In the data rows, 128 means zero.
Here are some points, one per row:
118 118 131 159 180 99 81 103 104 164 144 55 110 97 72 205 94 185 98 100 79 106 80 106 91 118 237 147 120 134 171 94
108 129 183 127 151 119 150 90 75 91 138 90 93 137 64 84 90 60 43 105 159 67 129 159 126 139 109 115 153 118 94 49
69 119 126 221 61 129 153 165 149 158 75 192 245 169 152 138 117 136 142 187 83 218 111 139 163 82 57 109 80 106 123 162
114 116 155 148 126 153 162 106 66 113 116 138 114 174 98 119 99 150 92 111 131 142 206 144 38 128 181 137 118 143 175 203
81 78 116 63 71 167 174 183 117 102 195 116 111 194 196 173 82 67 194 140 127 81 139 163 121 9 179 92 175 119 110 130
105 169 166 158 142 134 78 190 129 155 108 72 123 71 177 113 114 116 156 158 194 87 129 210 134 80 132 115 98 88 140 161
181 186 189 129 189 161 162 119 175 127 73 128 104 166 127 169 171 146 138 175 137 215 141 56 115 94 137 116 105 128 151 92
158 118 172 188 136 150 99 128 139 165 149 77 92 105 161 134 162 126 65 59 149 164 75 204 129 121 183 123 118 155 121 131
119 62 176 65 199 147 152 185 72 117 165 116 201 181 93 88 151 124 174 143 78 131 121 166 129 120 146 172 119 98 72 90
152 176 92 111 107 122 121 94 117 117 186 58 147 151 123 93 56 136 86 180 182 182 152 131 119 99 115 170 90 106 178 150
121 154 123 122 136 99 51 104 152 107 94 227 151 118 149 79 132 99 88 63 115 155 123 134 202 100 168 92 116 153 140 120
201 94 119 147 125 107 150 127 173 84 86 128 94 133 92 176 134 101 95 57 181 104 90 142 95 81 188 131 178 111 147 107
75 232 185 104 73 140 147 122 134 126 170 107 120 88 74 74 177 176 124 143 127 45 149 144 181 146 129 137 125 155 75 78
149 111 113 179 97 53 130 100 185 93 224 164 50 116 151 152 132 142 126 131 116 165 51 97 128 77 103 122 79 151 79 142
139 81 185 103 98 174 108 150 105 213 85 115 198 166 139 111 136 129 147 152 151 105 122 104 84 86 176 130 126 126 136 186
130 185 97 102 124 142 187 173 143 161 78 129 141 188 116 155 140 166 142 92 154 111 103 167 217 199 54 153 188 117 107 96
109 101 79 198 139 109 156 118 154 141 120 151 176 153 139 129 117 107 155 207 210 124 199 117 255 52 140 84 128 168 110 82
124 130 127 101 101 125 145 94 152 87 159 167 254 135 138 104 155 183 91 104 104 140 55 150 116 76 170 240 147 124 149 187
185 97 78 99 145 0 125 110 67 173 56 143 161 77 170 177 115 89 75 188 97 65 137 95 104 104 112 189 156 116 128 87
142 167 166 71 92 124 135 110 84 118 134 139 104 226 147 170 94 125 170 145 122 147 50 137 99 200 114 70 125 167 174 114
133 152 35 88 171 133 116 122 175 159 119 70 110 111 113 110 197 104 134 77 122 125 100 119 136 206 158 188 104 52 127 111
135 113 76 162 68 134 42 133 121 180 141 109 103 120 65 112 148 87 184 95 39 110 97 141 156 189 117 76 83 158 133 139
104 109 132 85 121 109 135 163 162 177 101 163 81 129 180 138 130 91 160 123 148 162 152 50 156 150 132 113 181 170 113 188
136 136 121 93 109 160 97 206 129 124 104 148 147 147 104 42 170 148 180 130 121 128 139 90 52 159 119 66 164 215 165 38
169 88 117 145 120 82 139 100 76 57 145 101 185 91 129 112 226 137 149 163 192 79 134 136 172 189 99 99 79 78 218 189
111 101 147 193 56 75 90 143 113 148 183 142 107 131 121 134 189 103 166 170 153 108 136 123 95 105 90 132 180 100 122 121
155 171 99 100 137 88 113 97 117 117 159 255 128 130 135 70 115 108 175 83 103 47 199 146 76 100 116 127 128 116 63 155
139 105 172 83 114 170 113 130 129 149 173 185 155 80 142 147 138 146 59 130 144 136 130 233 112 180 145 60 158 84 157 143
91 103 84 169 139 125 137 96 147 145 75 80 159 131 141 175 134 114 75 182 162 160 71 157 135 115 149 129 114 171 95 43
172 91 118 131 98 189 104 98 107 126 89 221 124 109 120 111 103 164 144 92 109 133 129 161 141 146 85 52 199 59 202 59
135 154 155 133 130 176 107 159 148 98 140 185 101 149 196 123 120 118 168 164 111 96 64 106 122 164 63 239 179 149 131 186
94 45 139 126 108 193 140 127 156 118 143 168 148 83 19 150 103 147 101 108 103 179 36 114 187 74 67 92 115 186 160 189
179 101 83 120 143 133 138 49 116 180 124 85 76 125 132 110 138 190 185 144 135 149 143 119 120 129 172 86 107 158 155 132
176 136 149 105 133 133 184 145 114 108 70 163 72 63 92 125 111 150 147 195 138 140 174 151 148 106 213 108 131 136 179 149
146 171 141 127 163 187 87 126 79 144 168 77 106 96 203 126 196 116 94 79 81 141 131 131 137 61 69 60 225 188 106 86
96 136 162 132 82 170 190 124 115 118 106 110 83 125 122 73 156 114 118 146 125 114 103 116 76 110 64 170 127 182 150 145
59 155 169 127 199 116 122 96 134 90 150 114 216 156 93 144 120 101 102 79 180 143 121 140 131 127 86 163 84 150 112 186
242 102 123 98 124 80 87 198 103 143 103 179 78 144 142 127 84 165 141 78 73 138 139 147 123 108 125 151 122 132 83 86
139 154 111 46 176 96 158 149 98 82 83 58 135 131 109 91 123 93 125 99 166 154 101 98 69 125 135 59 115 188 168 193
93 80 137 106 75 178 197 93 94 122 164 111 89 138 133 66 31 153 13 151 169 146 109 99 122 151 118 141 119 117 111 94
69 155 126 102 201 80 183 145 170 138 117 164 62 140 89 112 136 169 97 133 143 36 55 140 110 127 150 110 97 91 148 123
154 102 128 112 158 151 103 149 150 122 218 179 211 182 77 95 122 157 77 177 85 155 109 106 117 118 107 89 120 109 73 151
150 154 116 156 56 113 127 93 151 153 166 150 197 201 132 243 222 90 138 211 158 85 151 122 82 149 112 145 131 69 192 88
203 150 121 154 163 135 132 208 111 115 133 127 116 120 171 134 135 155 150 133 116 144 127 177 195 83 54 96 156 84 123 139
68 93 106 70 155 180 92 183 67 146 121 137 145 107 150 182 172 204 113 86 71 114 132 64 172 114 218 95 77 93 125 208
91 125 134 93 107 119 117 135 167 197 34 108 65 159 112 152 159 47 70 116 19 76 162 114 166 149 160 84 142 93 112 141
162 159 94 233 149 131 180 172 146 159 79 107 158 112 138 41 18 136 107 144 154 136 43 183 84 154 204 144 163 147 145 149
67 106 186 124 179 71 87 65 78 113 64 148 81 112 146 135 139 117 155 137 125 208 139 107 105 153 118 120 192 48 93 140
92 149 80 134 146 79 87 106 113 119 103 77 73 128 154 207 115 102 110 119 52 166 125 185 73 189 124 80 178 199 190 174
97 188 115 223 180 104 70 194 89 122 154 146 128 136 71 138 128 220 84 124 178 105 213 144 156 115 130 179 137 116 170 173
173 196 58 123 104 128 169 71 69 127 110 112 113 193 68 83 187 144 138 125 167 207 89 121 179 92 130 159 177 102 142 153
165 139 164 173 155 176 148 77 101 84 114 123 193 112 134 114 149 68 171 101 156 114 125 109 101 130 110 99 105 102 97 86
162 132 105 127 135 67 118 95 171 169 118 180 114 154 135 122 142 110 151 175 119 108 126 137 122 110 136 185 65 160 208 162
168 124 164 120 90 104 71 163 185 92 169 121 113 85 74 114 152 22 119 116 130 142 198 98 105 160 221 117 138 70 77 205
96 175 146 169 111 125 132 148 136 122 144 186 114 106 153 114 181 83 113 92 170 121 136 115 152 126 117 90 168 121 132 104
81 35 125 184 148 139 150 88 135 59 67 139 163 134 106 110 76 122 84 169 127 84 106 84 132 172 84 86 123 147 138 144
126 74 208 141 127 83 84 96 165 97 44 38 137 99 128 128 122 227 224 182 75 122 184 172 175 165 169 208 142 176 80 175
167 159 146 172 107 103 163 106 81 97 123 169 116 172 134 186 143 187 60 87 114 164 223 111 139 224 176 186 132 193 142 78
84 89 112 160 167 106 66 135 97 170 179 155 112 151 178 86 172 94 171 107 111 184 156 100 101 126 66 88 111 74 170 71
165 160 146 183 216 152 134 160 176 173 108 107 108 131 123 195 104 131 158 128 100 119 181 72 65 109 99 86 117 80 116 138
166 54 131 100 209 198 189 94 105 186 185 164 104 152 97 117 193 74 97 151 129 152 144 188 122 112 95 150 141 214 47 203
170 131 191 130 110 127 101 19 60 86 143 95 70 150 141 90 121 121 199 106 77 68 81 72 190 118 111 125 146 102 81 133
141 122 18 95 102 196 52 179 99 173 78 124 101 96 80 165 46 65 63 193 164 114 106 141 67 105 113 191 113 179 64 156
185 118 177 67 194 115 152 169 130 32 153 81 111 154 158 120 120 52 73 151 194 133 105 91 147 102 208 196 77 214 162 80
192 94 81 116 128 84 128 125 129 159 113 167 165 126 93 184 146 153 213 154 222 97 130 110 175 114 90 104 192 127 74 178
102 255 75 102 142 92 87 87 112 123 146 127 107 139 205 81 164 146 136 116 126 147 145 132 133 145 167 44 88 181 0 109
144 131 104 96 61 54 156 76 173 115 107 130 79 60 157 126 142 147 58 117 117 95 122 130 121 148 61 123 146 147 169 103
130 142 73 144 195 58 184 141 110 87 185 97 80 85 152 141 114 135 146 110 106 96 70 158 108 156 152 85 108 123 159 77
77 118 145 144 105 157 72 201 142 106 136 133 85 177 178 74 96 170 103 188 146 134 65 119 169 170 170 135 105 94 79 135
70 176 110 67 201 158 15 53 193 111 165 127 91 99 114 102 52 103 171 188 124 136 142 119 147 73 86 165 211 109 201 74
117 97 71 177 124 176 80 23 174 155 64 105 58 144 218 124 145 142 94 95 124 58 177 178 94 160 109 209 0 106 155 85
51 136 86 51 51 161 129 110 183 88 51 111 131 121 67 170 98 121 214 104 155 221 153 244 57 110 162 142 76 95 98 78
191 83 166 159 154 164 111 141 138 169 140 86 137 156 120 182 85 150 146 153 138 104 195 109 175 154 103 105 109 141 104 84
127 169 144 193 81 155 132 127 69 90 86 129 136 76 172 179 131 27 185 54 111 113 155 80 157 135 150 144 143 113 187 107
89 133 105 122 69 134 81 177 25 64 140 151 139 59 78 191 161 199 112 153 129 166 129 33 114 118 96 145 33 129 77 45
181 103 89 114 149 105 149 129 171 63 148 169 133 58 188 211 86 158 155 157 118 153 198 122 117 226 112 110 142 106 98 113
81 98 129 163 135 125 204 168 158 143 138 141 84 122 87 85 156 140 146 103 114 154 108 138 79 133 127 136 159 133 163 74
122 65 136 96 75 76 175 208 97 127 169 31 153 130 156 84 99 138 102 120 129 181 130 181 110 173 60 159 88 114 120 168
66 106 185 108 110 98 107 123 170 128 143 121 132 131 156 136 160 149 115 77 192 116 124 102 101 127 84 131 154 152 122 107
163 181 152 79 111 162 215 105 122 138 130 119 88 135 124 107 87 133 149 117 90 143 149 129 163 59 70 130 14 124 138 115
188 102 141 75 90 64 98 160 213 161 133 127 138 190 131 121 109 149 121 59 137 124 183 89 205 81 168 133 118 124 135 102
109 163 201 138 126 126 149 156 105 154 89 139 119 115 104 155 97 119 169 47 177 90 104 130 100 114 137 165 81 139 111 200
109 154 125 91 116 180 160 134 134 102 106 52 155 102 142 68 118 165 71 100 81 194 99 81 75 116 125 87 188 42 101 158
76 131 49 154 102 129 180 85 169 131 214 82 229 146 163 160 77 122 120 101 119 87 156 131 117 124 109 144 144 151 167 175
116 151 132 128 149 140 203 157 167 89 172 204 122 70 140 133 187 132 156 181 24 95 132 138 157 119 156 102 109 129 105 90
81 102 163 147 130 107 144 144 135 254 173 149 166 14 134 70 114 46 184 64 135 186 163 125 169 164 121 138 128 166 176 113
98 176 127 147 90 180 138 99 96 172 194 122 152 131 68 196 68 99 136 126 123 160 78 97 150 188 158 205 147 61 127 180
123 128 138 132 111 99 89 134 186 64 120 89 231 183 41 75 139 139 114 126 115 96 153 163 150 87 53 123 137 160 83 177
152 126 218 115 120 184 104 107 143 215 112 152 217 73 148 173 103 187 110 212 138 79 118 106 112 165 195 136 129 98 78 114
78 79 34 155 168 208 158 178 128 65 126 75 102 158 162 79 136 147 147 109 126 92 150 78 91 152 135 158 166 102 143 96
These points spread out most along one direction. Where along it does each point below lie, from 0 to 99? 50 is the average, and the first point above lies past it. One standard deviation of the points above along it is 16.
93 80 137 106 75 178 197 93 94 122 164 111 89 138 133 66 31 153 13 151 169 146 109 99 122 151 118 141 119 117 111 94 23
91 125 134 93 107 119 117 135 167 197 34 108 65 159 112 152 159 47 70 116 19 76 162 114 166 149 160 84 142 93 112 141 74
170 131 191 130 110 127 101 19 60 86 143 95 70 150 141 90 121 121 199 106 77 68 81 72 190 118 111 125 146 102 81 133 67
168 124 164 120 90 104 71 163 185 92 169 121 113 85 74 114 152 22 119 116 130 142 198 98 105 160 221 117 138 70 77 205 55
70 176 110 67 201 158 15 53 193 111 165 127 91 99 114 102 52 103 171 188 124 136 142 119 147 73 86 165 211 109 201 74 62
94 45 139 126 108 193 140 127 156 118 143 168 148 83 19 150 103 147 101 108 103 179 36 114 187 74 67 92 115 186 160 189 17
126 74 208 141 127 83 84 96 165 97 44 38 137 99 128 128 122 227 224 182 75 122 184 172 175 165 169 208 142 176 80 175 47
188 102 141 75 90 64 98 160 213 161 133 127 138 190 131 121 109 149 121 59 137 124 183 89 205 81 168 133 118 124 135 102 58
152 126 218 115 120 184 104 107 143 215 112 152 217 73 148 173 103 187 110 212 138 79 118 106 112 165 195 136 129 98 78 114 40
144 131 104 96 61 54 156 76 173 115 107 130 79 60 157 126 142 147 58 117 117 95 122 130 121 148 61 123 146 147 169 103 69
97 188 115 223 180 104 70 194 89 122 154 146 128 136 71 138 128 220 84 124 178 105 213 144 156 115 130 179 137 116 170 173 42
167 159 146 172 107 103 163 106 81 97 123 169 116 172 134 186 143 187 60 87 114 164 223 111 139 224 176 186 132 193 142 78 64
118 118 131 159 180 99 81 103 104 164 144 55 110 97 72 205 94 185 98 100 79 106 80 106 91 118 237 147 120 134 171 94 55
89 133 105 122 69 134 81 177 25 64 140 151 139 59 78 191 161 199 112 153 129 166 129 33 114 118 96 145 33 129 77 45 50
69 119 126 221 61 129 153 165 149 158 75 192 245 169 152 138 117 136 142 187 83 218 111 139 163 82 57 109 80 106 123 162 23
